The same turns and mirrors carry the whole set onto itself and the rows of a family onto each other. Which other rows belong to the same family as each row named below? List them in the order they appear above.
These 16 rows form 4 families of 4 rows each.
G: 30,-41,-3,65,274,12,115,232,51,263,199,147,-440,18,224,283,251
H: 339,83,110,-109,-12,41,71,-78,-338,186,145,-288,-157,-66,-67,116,208
P: 140,32,-21,-134,328,22,53,176,29,146,99,-151,-180,-84,229,-246,481
S: 322,104,10,83,57,392,315,100,-108,61,-129,-13,-207,-98,-27,298,297
W: 355,122,48,-128,-5,-13,63,-69,-320,229,237,-234,-248,-62,-118,105,252
N: 179,-3,18,-142,328,88,-56,217,-20,163,26,-152,-189,-138,275,-197,472
Z: 33,-39,-19,38,381,88,46,213,51,301,135,112,-384,115,157,291,184
F: 333,94,65,-164,21,44,-28,-109,-292,135,214,-241,-175,-59,-80,153,214
J: 200,104,-34,160,33,331,324,179,-146,39,-105,-65,-205,-115,-80,268,314
Q: 146,-24,-38,-120,389,83,26,261,-80,224,123,-220,-178,-114,216,-175,495
D: 120,-13,28,22,386,41,101,177,17,295,134,177,-403,42,248,305,178
U: 246,190,-98,140,102,297,302,75,-135,6,-139,-11,-238,-127,-68,275,322
X: 281,215,-2,163,36,302,290,124,-134,78,-106,-21,-288,-129,-114,270,312
C: 353,124,77,-153,12,-45,-8,-77,-346,190,98,-153,-214,-114,-97,87,206
E: 142,-5,8,-108,350,-7,43,197,-51,167,90,-161,-214,-100,330,-211,425
Y: 92,-3,20,55,388,125,26,287,49,291,147,121,-437,49,226,260,232

Which other rows belong to the same family as N? W, J, D
Which other rows belong to the same family as S? G, Q, C
Which other rows belong to the same family as Y? H, X, E

The same turns and mirrors carry the whole set onto itself and the rows of a family onto each other. Which other rows belong to the same family as each row named below? List them in the order they appear above.
These 36 rows form 6 families of 6 rows each.
bero: 128,-198,-47,57,198,-109,10,33,130,-427,187,-177,88,248,95,30,38,-56,-19,-110,51,79
gopev: 153,16,23,1,265,59,-142,-71,-16,-276,-114,-27,-11,265,155,-70,92,246,74,-91,392,-25
gela: 149,-10,102,-88,165,84,-130,8,-38,-244,-258,64,-6,85,-69,27,93,175,-26,-29,476,-1
giviz: 385,-18,-289,-85,45,17,311,-52,279,-38,102,163,-44,121,-187,57,-167,106,-65,187,289,81
Daba: -51,-35,-67,-312,62,-65,-17,-32,192,-239,-137,-106,-67,-5,-121,-174,140,-36,-302,-62,284,-175
vinu: 336,58,-108,72,192,-87,87,103,158,6,212,44,-362,56,25,-326,-65,105,-186,91,-10,-46
fava: 172,-258,-119,101,246,-83,74,92,158,-249,124,-161,38,265,82,106,-167,-95,14,-33,98,108
filef: 337,-33,-73,55,158,-49,-22,37,231,-38,243,220,-229,-1,55,-363,-113,54,-74,229,67,20
Lezem: 192,334,-6,119,68,3,142,149,127,-129,211,-112,138,-167,-160,-137,-2,140,34,1,120,-169
vumun: -3,-35,-3,-283,50,53,90,-7,263,-132,-83,-62,25,-86,-68,-311,146,-57,-277,-117,281,-121
fug: 335,91,-39,89,38,8,2,127,161,-43,227,192,-232,54,-20,-400,1,49,-138,151,-27,-42
Bim: 342,-36,-318,-228,80,-30,301,-51,151,-151,2,170,153,145,-116,99,-179,33,-78,149,299,43
vusa: 265,23,-134,39,171,-61,-32,103,86,-91,222,217,-321,120,9,-371,-151,1,-142,177,102,56
Vuvu: 193,-185,-92,20,231,-156,-57,93,193,-323,143,-153,75,203,125,105,0,-134,-7,-113,188,175
Lituk: 350,-81,-354,-28,24,55,265,-2,175,-169,19,109,95,182,-126,51,-195,57,-107,229,359,56
sikib: 143,76,65,-175,213,26,-113,-77,-99,-344,-148,34,-101,195,30,101,-8,229,81,-10,305,-6
peze: 141,107,-52,-100,146,95,-281,-72,-30,-313,-124,129,-35,199,41,-28,38,168,30,-76,372,-165
devi: 212,86,38,-143,192,36,-262,-4,18,-319,-154,89,4,333,49,-11,8,126,68,28,374,12
seg: 359,-8,-232,-98,68,-74,182,93,275,-91,73,218,202,230,-88,160,-194,106,-9,128,196,82
buz: 65,-85,60,-303,-9,-57,48,4,112,-204,-229,-142,-78,13,-21,-277,111,-29,-231,-56,136,-166
Lopop: 353,352,9,-72,76,-6,159,93,161,-163,84,-245,51,-85,-187,-154,104,226,-16,-5,108,-184
rivog: 76,-70,-24,-229,-14,-48,152,-10,262,-95,-100,-95,-47,-45,-105,-256,70,-137,-267,-82,256,-277
keme: 77,-267,-27,49,237,-18,-87,-20,230,-386,154,-54,-24,308,66,130,12,-9,-89,41,121,31
bubid: 143,-131,-62,-51,202,-89,100,55,222,-381,132,-115,-54,338,52,128,-101,-127,-86,-30,29,169
zab: 200,-40,-235,90,126,-42,90,150,111,88,196,143,-176,95,-52,-359,-99,84,-212,136,57,97
Muzom: 244,254,26,-11,202,30,125,142,74,-137,81,-151,168,-227,-132,-144,88,193,-33,-93,86,-186
mav: 423,-21,-296,-140,-68,-31,224,66,140,-137,8,258,-3,127,-94,-50,-190,38,-26,166,257,189
mas: 221,92,79,-130,107,37,-186,-32,-44,-266,-100,153,-112,180,25,-87,87,265,54,-63,442,-89
fisil: 24,56,24,-222,-35,-76,-1,118,228,-187,-214,9,-66,49,-44,-291,56,-42,-252,-120,354,-198
gokov: 189,-222,-217,-86,105,-92,60,-34,234,-322,209,-181,44,253,97,173,-45,-76,35,-27,116,22
keta: 274,74,-98,195,243,51,90,62,38,-125,216,120,-217,-50,18,-364,-60,48,-115,188,2,46
Rufoz: 449,74,-252,-90,130,37,335,39,180,-74,-44,190,12,240,-90,40,-250,100,-107,133,199,55
fub: 337,336,7,110,248,42,162,96,171,-173,193,-179,136,-94,-169,-157,-20,118,64,-13,130,-118
Nomu: 323,311,-96,-23,224,136,5,13,176,-52,202,-137,47,-134,-224,-213,72,203,26,69,104,-132
fik: 88,-2,19,-196,-36,-44,-85,104,208,-143,-118,-156,-8,-100,-166,-226,105,-179,-181,-94,131,-225
zulom: 231,328,-1,-92,202,25,164,73,276,-189,173,-138,87,-217,-146,-81,21,52,-64,22,139,-264

Which other rows belong to the same family as mas? bero, Bim, vusa, rivog, fub
Which other rows belong to the same family as fik? gela, seg, keme, zab, Nomu
Which other rows belong to the same family as gopev? mav, fisil, gokov, keta, zulom

